In the rows, zero is written as 128.
Named moves, each a turn or a mirror, and the order they were made in; the first pair answered:
move magom:
[140 131 133 144 156 132 140 136 142 152 124 111 138 101 114 128 128 125
 144 132 115  91 151 117 135 132 146 164 105 150 115 107 142 134 110] |-> [143 137 118 143 159 140 133 149 128 148 152 124 148 108 119 116 133 117
 122 116 135  81 156 129 110 143 152 153 126 145 127 121 138 131 117]
[ 90 115 123 113 122 122 118 152 112 167 122 136 135 125 109 142  83 118
 136 137 143 111 114 125  97 129  97 135 145 142  92 143 134 134 115] |-> [ 93 113 127 112 121 120 117 149 114 168 114 129 134 125 106 144  83 121
 140 139 140 111 114 122 100 125  96 141 145 141  91 139 135 134 113]
[103 126 122 144 149 115 131 134 132 130 159 144 131 139 127 137 129 142
 131  98 119 128 141 138 116 139 131 114 143 123 138 117 135 145 137] |-> [102 118 139 145 150 107 137 125 145 132 136 134 123 133 122 144 127 145
 148 110 100 136 137 127 136 133 126 124 125 126 129 102 139 146 130]
[120 118 133 121 128 133 135 148 106 123 163 145 148 140 132 129 117 149
 110 109 132 127 143 140 102 135 132 124 138 112 130 127 126 110 143] |-> [118 106 156 121 123 118 142 132 128 123 120 124 138 135 122 144 114 157
 140 131 102 143 138 122 141 119 119 142 106 119 117 108 131 112 128]
move gur:
[163 143  65 117 107 140 108  96 147 156 183 146  87 124 142 131 115 113
  82 156 109 147 125 134 106 140 145 142 150 106 114 146 132 117 137] |-> [161 121  70 103 111 149 126 101 135 160 178 130  81 136 126 143  96 124
 110 158 113 134 122 119  88 125 127 148 154 108  82 135 144 127 126]
[ 97  71 112 145  99 167 127 106  68 117 158  77  90 115  92 112 142 134
 154 104 122 124 127 134  76 128  88 153 179 152 103 102 165 138 122] |-> [126 122 118 148  96 176 100 111  74 126 127  85 103  83 106  64 179 108
 121 121 126 115 114 158 103 127 112 175 159 189 133 104 139 124 131]
[128  98 118  73  89 135 147 174 127 102 128 121 119 150 125 156 154 145
 168 141 133 158 105 122  97 128 104 120 128 145 125 131  99 133 110] |-> [146 126 121  75  87 142 134 176 131 107 111 126 128 124 134 124 178 126
 150 151 138 150  97 135 114 126 119 136 115 171 143 132  85 125 115]
move lote:
[154 193  99 143 143 130 149 152 108 149 137 131 172 116 127  71 138  86
  94 109 145  59 140 139  88 133 125 150 159 169 156 132 121 118 127] |-> [169 177 121 126 129 139 164 144 118 151  91 102 162 115 105  76 133  98
 137 138 126  58 122 108 106 104 100 174 136 190 117 109 123 124 104]
[141 132 111 130 117  99 140 113 141 158 123 153 119 125 135 170 160 122
 121  98 106 153 139 139 115 119 150 132 107 103 171 137 167  97 152] |-> [145 132 122 130 128 100 151 113 137 168 105 140 115 123 126 169 150 129
 140 104  97 136 137 131 115 113 145 148  97 112 163 122 176 102 145]
[129 109 147 115 114 125 127 103 152 130  91  96 106 123 106 132 130 144
 158 147 101 149 118  94 149 109 105 149  95 162  87  98 118 122 107] |-> [117 121 112 112  78 126  99 106 161  97 141 132 109 125 136 128 155 136
 111 132 119 194 119 119 147 132 119  95 131 137 111 149  91 105 131]
[112  99 126 110 113 150  94 141 149 147 123 141 109 118 166 126 147 145
 112 154 129 154 110 152 125 175 147 104 129 108 138 175 113 110 115] |-> [111 104 133 131 158 140 108 146 130 176 124 138 115 118 162 125 128 139
 108 136 133 111 128 163 111 185 159 130 121 105 161 155 137 118 115]
move Rima:
[117  78 116 134  88 139 121 134  84 139 147 120 121  96 132 144 135  93
 136 114 144 143  71 115 117 105 117 126 162 128 154 176  98 108 139] |-> [104  65 125 136  87 123 124 120 104 134 132 115 114  99 133 163 127 100
 148 120 123 163  74 106 139 102 114 129 147 119 149 166 104 108 135]
[124 148 108 126 114 117 110 125 144 115 145 138 137 131 147 121 146 115
  94 118 128 153 130 141 146 144 144 120 127 115 167 150 117 120 143] |-> [126 141  97 116 111 130 115 136 130 110 162 137 140 139 141 122 143 121
 100 111 144 146 129 135 121 141 133 110 146 114 147 158 117 124 141]
[ 98  96 116 120 198 112 135 123 142 146 149  97 118 135 140 153  85 132
 129 164 112 132 130 114 164 121 143 128  75 140 133 112 155 140 160] |-> [118 128 109 122 207 127 124 137 129 158 152 104 133 121 146 123 101 115
 106 159 129 108 127 136 154 127 163 138  76 159 156 116 146 136 171]
Pairs:
Each pair is 2 to 3 moves apart.
[ 76  90 105 127 107 155 155 119 162 153 172 128 127 127 165 138 128 106
 104 110 118 148 129 135 104 128 135  92 135 118 119 139  91 130 145] |-> [ 72  95 124 147 139 133 166 106 167 179 145 120 124 119 162 143 116 101
 110 108  97 131 144 136 123 135 149 123 104 119 140 107 113 139 139] => Rima then lote then magom
[100 113 102  94 146 116 132 123 192  90 158  81  70 165 140 136 115 108
 144 149 110 179 164 103 171 122 147 115 124 109 108 160  97 132 148] |-> [107 116 119 110 204 119 159 133 155 137 143  62  79 163 115 128  87 104
 165 135 118 101 179 100 141 118 155 166 109 123 116 124 133 153 137] => magom then lote then lote
[116 139 127 158 175 113 132 121 106 159 161 147 144 133 134 134 115 122
 107  94 133  96 156 152 120 162 154 142 140 110 162 122 149 133 143] |-> [146 146 135 141 170 137 140 136  89 169 135 128 150 120 112 109 123 123
 123 109 146  62 141 143 107 135 143 167 133 143 136 112 144 136 131] => lote then Rima then magom
[140 165 118 136 132 122  97 136 128 133 138 143 146  96 149  88 155 103
  79 122 146 126 126 163 134 151 159 133 131 142 177 142 109 119 147] |-> [ 87 105 121 150 140  82 123 110 150 120 155 136 123 134 144 163 107 133
 113 108 110 167 149 138 136 160 139 108 138  86 164 131 146 132 138] => gur then Rima
[137 120 135 115 113 118  88 171 125 107 158 125 114 146 119 121 169 120
 102 152 192 183  87 158 112 170 134  58 114 131 113 144  88 112 135] |-> [117 100 141 140 179 108 123 176  89 148 176 115 116 162  96 141 122 128
 122 120 199 122 117 154  70 179 141  86 114 113 124 115 136 139 133] => lote then gur
[121 100 139 112 160 138 154 149 103 152 139 109 119 151  87 151 100 144
 155 108 136  82 138 125  83 132 121 152 135 133 100 100 164 173 126] |-> [154 166 126 107 135 160 109 161 108 144 135 135 143 114 118  84 162 109
  90 116 162  88 118 163 104 141 154 151 134 168 146 134 115 148 149] => gur then Rima then gur
[109 164 128 129 161 110 132 107 131 134 117 152 153 119 149 126 111 135
 147 132 114  97 133  90 150 142 166 169 102 117 170  89 124  96 177] |-> [ 97 134 129 115 144 108 142 101 143 121 110 137 140 135 138 153  99 151
 177 141 101 120 125  63 151 129 143 157 104 106 135  81 128 101 163] => gur then lote
[120 122 145 127 138 119 132 108 140 136  97 126 113 126 111 145 141 128
 136 143 112 138 121 115 143 123 132 155 110 134 126 109 140 146 124] |-> [120 129 118 119 114 132 113 119 138 115 146 152 118 131 130 134 158 122
 102 133 138 157 125 135 122 135 134 114 145 120 138 151 120 135 140] => lote then magom
[107 128 122  92 125 147 142 131 141 114 179 141 126 112 159 132 174 125
  81 127 120 152 108 111 143 145 123  96 154 110 124 151 115 124 157] |-> [102 129 132 103 126 136 139 119 153 115 164 139 120 108 161 137 173 122
  84 132 102 160 108 112 164 144 127 102 138 108 136 143 118 124 154] => Rima then Rima
[118 134 138 136 135 110 132 110 148 127 109 119 129 131 137 141 123 125
 134 128 106 147 125 128 162 130 135 133 116 122 133 116 139 128 117] |-> [118 144 120 135 126 118 122 124 138 116 149 138 138 135 147 130 131 120
 109 111 130 147 129 141 134 142 142 111 142 116 144 139 132 125 129] => lote then magom
[118 120 124 113 120 113 116 117 138 112 130 151 137 135 137 139 149 120
  91 151 129 161 150 143 132 135 136 108 150 118 137 142 134 124 146] |-> [114 106 123 110 121 110 121 115 137 112 134 144 130 144 131 151 140 129
 101 150 126 162 151 134 125 134 126 106 152 112 127 137 139 126 137] => magom then gur then lote
[133 106 120  94  70 161 115 109 143  93 115 119 130 143 129 125 159 152
 150 163 131 186  78 121 160 100 107 117 103 133  83 145  87 136 108] |-> [123 155 104 137 109 139  90 110 136 113 153 155 148 129 166  97 175 118
  77 129 143 171 103 173 157 144 164 114 108 121 175 161  93 126 141] => Rima then lote
[107 179 127 138 117 109 115 126 177  97 129 141 142 150 106 112 155 125
 144 142  94 166 148 144 177 125 128 138 128 137 132 112 103 112 132] |-> [ 83 148 112 140 142 108 134 134 153 101 175 143 143 183  95 141 118 139
 155 113 109 144 170 138 125 138 119 121 158 105 121 115 130 130 131] => lote then gur then magom
[111 128 150 148 175  92 159  95 130 133  92  96  89 124 129 155  91 131
 148 126  93 104 155 124 127 146 146 156 103 109 153  98 161 145 114] |-> [134 131 150 111 109 114 139  92 159  95  61  92  85 113 134 142 126 137
 159 166  89 153 117 111 163 120 125 140 100 136 112 115 115 126 108] => gur then lote
[134 159 117 153 126 145 102 142 128 142 154 163 139  98 126  99 160  96
  95 129 159 118  92 141 122 100 139 144 109 160 141 166  94 117 128] |-> [135 149 111 145 127 158 113 151 115 145 160 158 141 106 115  98 150 103
 108 125 170 103  95 131  97  96 130 143 121 162 128 164  99 121 124] => lote then Rima then gur
[138 119 111  80 154 131 139 155 130  95 126 200  95 135 108 160  96 140
 135 102 155 119 108 105  64 126 154 120 165 121 116 123 156 125 138] |-> [119 112 124  91 148 100 136 129 164  85 105 200  81 134 120 183  97 140
 136 111 121 160 113 101 108 131 153 117 143 106 128 117 158 121 137] => Rima then lote
[160 152 100  96 108 157 100 147 133 125 149 151 161 103 134  93 150 109
  88 126 150 114 121 172 124 119 128 131 143 152 143 133  72 111 163] |-> [106  75 115 103 104 115 135 110 169 109 135 129 126 144 119 181  98 149
 156 131  94 167 138 126 150 115  91 113 130  95 102 108 109 127 140] => magom then gur then gur
[144 135 102 111  93 167 113 125 138 104 149 160 124 126 142 108 150 135
 121 110 147 166  99 128 118 150 129 103 149 150 111 145 110 101 133] |-> [141 134 132 124 105 139 119 100 169 112  93 140 112 116 142 123 145 134
 142 130 107 178  98 114 171 140 129 132 106 156 117 111 117 104 122] => gur then magom then Rima
[124  83 100 101  88 156 164 150 130 129 144 130 157 126 114 151 130 135
 147 125 143 161 114 132 101 134  97 107 169  89  82 136 111 151 124] |-> [134 121 132 123  98 122 147 121 171 141  74 126 154  89 132 132 156 112
 133 151  96 180 109 143 185 135 121 145 111 113 124 113 104 140 124] => Rima then gur then gur
[117 126 105 125 121 124 116 129 124 112 147 148 135 129 133 124 137 116
 105 128 138 150 128 140 122 141 136  96 143 124 133 154 111 124 129] |-> [116 126 136 145 158 104 129 116 131 142 107 131 129 120 121 129 119 115
 126 134 110 122 139 133 145 137 142 141 104 132 144 110 139 131 119] => lote then magom then gur
[113 107 121  92 124 145 154 136 129 118 143 136 127 138  97 140 119 162
 148 143 152 124 115 106  91 125  72 105 142 119 107 165 138 141 127] |-> [ 91 124 119 116 120 109 135 113 160 109 142 158 126 132 129 148 131 149
 110 141 129 169 126 128 134 149  95  91 130  98 156 178 133 132 143] => Rima then lote then magom
